(in the rows, 128 means zero)
The same turns and mirrors carry the whole set onto itself, and each row onto the other rows of its family. Which rows share a family with each named row? Give them in list order.
These 32 rows form 4 families of 8 rows each.
guna: [157 104 150 139 157 119 110 141]
Nis: [176 109 128 112 148  95 115 136]
gedo: [148 103 102 131 138 179 140 120]
Fol: [167 106 129  92 129 100 146 120]
Nedi: [152 144 147 101 117 148 152 136]
Mebel: [184 109 133 131 130 125 122 156]
kiru: [137  92 109 160 133 153 117 134]
bini: [177 108 138 112 111 131 155 139]
tar: [156 106 158 135 128 144 144 142]
napag: [138 101  97 107 142 154 145  93]
Gonir: [141 140 136  79 140 111 135 114]
gupas: [145 101 157 104 128 122 157 114]
Nikim: [138 130  83 139 138 140  96 141]
mezer: [153 140 131 120 147 103  94 122]
fima: [124 132  95 110 141 112 102  96]
guguz: [120  88 100 115 136 119 136  94]
ginaz: [153 144 131 107 160 110  99 138]
raf: [140 102  89 112 166 136 113  96]
ven: [160 144 141 139 125 144 108 149]
vube: [137 130  96 131 108 167 131 138]
zutel: [140 141 135  89 124 105 133 101]
Tudiv: [123 129  89 100 110 141 143 109]
guz: [128  90 110 132 114 156 150 111]
daro: [130  92 100 139 154 120 101 116]
Mip: [122 128  81 108 140 114 109 109]
ziz: [137 137 112 140 108 172 130 125]
papo: [122 133 106 103 108 142 141  92]
Fen: [152 103  94 139 163 159 109 123]
mifo: [139 135 101 148 139 143  87 128]
bav: [160 145 141 125 138 147 115 156]
vamam: [151 143 146 110 101 147 148 123]
Vipif: [146 102 146 106 156  95 125 116]

Same family as Fen: Nis, gedo, Fol, Mebel, bini, napag, raf
Same family as daro: guna, kiru, tar, gupas, guguz, guz, Vipif
Same family as vamam: mezer, fima, ven, zutel, ziz, papo, mifo

The same turns and mirrors carry the whole set onto itself, and each row onto the other rows of its family. Which rows share a family with each named row? Give them in list order.
These 36 rows form 6 families of 6 rows each.
kip: [ 78 136  90 118 119  96  81 124 129 128 169 188  82 104 126 127 134 151
 155  72]
zeve: [105 108 125 107 112 127  81 119  97 118 159 206  95  85 144 168 135 172
 119  50]
Nitul: [144 115 120  81  94 149  63 133 112 134 165 199 115  80 149 155 146 152
 142  90]
zik: [109 120 116  66 141 104  85 117 112 120 160 207 107  90 135 158 137 166
 128  59]
val: [147 107 127 124  91 168  67 135 105 142 160 175 103  97 150 153 134 159
 128  81]
boduk: [102 150 142 102 109  82 108 119 158 130 156 179 143 117 113 187 128 174
 155  51]
zefu: [137 121 138  85  87 184  72 117 135 167 136 199 121 134 125 155 128 158
 117  99]
leki: [149 147 136 131  79 162  71 121 143 155 153 186 116 126 125 170 104 157
 110  70]
Bugir: [124  97 133  86 116 107 105 110 180 152 165 141 157 131 142 139 151 164
 158  82]
luko: [144 114 121  80 101 115  66 107 148 169 142 171  95 156  86 138 110 143
 127  81]
pav: [137 133 132 115 100  93 101 132 179 147 166 137 151 137 125 164 126 166
 152  69]
fitep: [100 109 156 134 124 129  95  98 136 151 177 126 129 122 111 133 162 169
 149  82]
rasis: [101 134 151 116  75 128  71 130 132 175 136 204  86 141 112 145 119 124
 124  95]
mem: [103 139 134 122  73 125  69 142 127 144 157 193  89  87 132 126 136 133
 169  97]
vev: [102 123 134  82  85 102  85  82 169 150 151 195 133 124  94 168 154 164
 182  69]
Mumom: [144 112 113  99  82 121  58  94 136 134 174 195  90  80 127 121 137 145
 158  70]
tos: [113 142 113 100 103  86  86 127 128 110 175 202 113  95 131 183 123 169
 128  41]
dib: [106 116 121 133  93  99  80 105 156 181 171 155 126 144 127 159 167 131
 173  87]
fedi: [ 82 129 166 108 145 111 103 119 116 138 155 147 115 113  88 147 147 176
 145  80]
Mil: [ 89 120 144  86 119 105  83 158  97 120 174 164  97 100 100 148 155 167
 134  79]
Kibuf: [ 80 114 155 100 116 101 104 114 130 125 145 196 130  98 130 188 155 180
 154  53]
fize: [119 100 129 100 118 121  99 142 160 159 143 132 124 173 120 145 123 172
 120  77]
novav: [150 128 151 101  79 151  60  93 138 165 136 192 102 106  98 137 119 140
 158  89]
ridef: [130 100 114  82 109 141  91 116 162 161 156 158 124 166 127 128 126 160
  99  83]
Lubog: [111 106 116 114  89  96  73 131 142 178 168 167  94 166 128 141 137 118
 115  83]
tuso: [ 99 110 155  99  72 140  72 155 100 136 176 176 107 105 114 161 173 160
 129  90]
Veg: [ 93 126 154  76 137 101 108  93 150 143 143 188 146 107 124 165 144 175
 159  69]
Sogu: [144 140 120 124  74 137  67 132 126 124 176 199 113  84 146 172 126 156
 132  61]
Zatek: [ 98 119 107  83 103  98  76  77 143 128 159 215  92 106 102 147 131 167
 141  48]
ziril: [ 93 106 154 112  76 161  73 121 116 156 170 178 106 144 110 161 163 161
  94  78]
Bap: [102  94 138 127 102 144  82 103 131 158 187 139 110 149 120 133 159 162
 101  70]
Lona: [152 133 121 124  98 127  89 128 166 154 160 145 121 157 121 148 102 161
 104  69]
bulam: [142 101 108  75  87  90  73 116 167 157 168 151 125 142 103 140 149 149
 171  81]
Bur: [ 99  98 135  97 113  87 111 136 160 137 162 141 147 131 137 164 158 175
 162  66]
Fivet: [139 112 146 123  95 177  82 133 135 167 130 157 120 149 124 152 116 165
 125  93]
Napiz: [ 64 144 119 126 125 103  93  91 142 159 150 189 112 134 103 169 145 159
 167  76]

Same family as boduk: leki, pav, tos, Sogu, Lona
Same family as Zatek: luko, vev, Mumom, novav, bulam
Same family as Nitul: zik, zefu, Bugir, ridef, Veg
Same family as Napiz: kip, rasis, mem, dib, Lubog
Same family as Bap: fitep, fedi, Mil, tuso, ziril

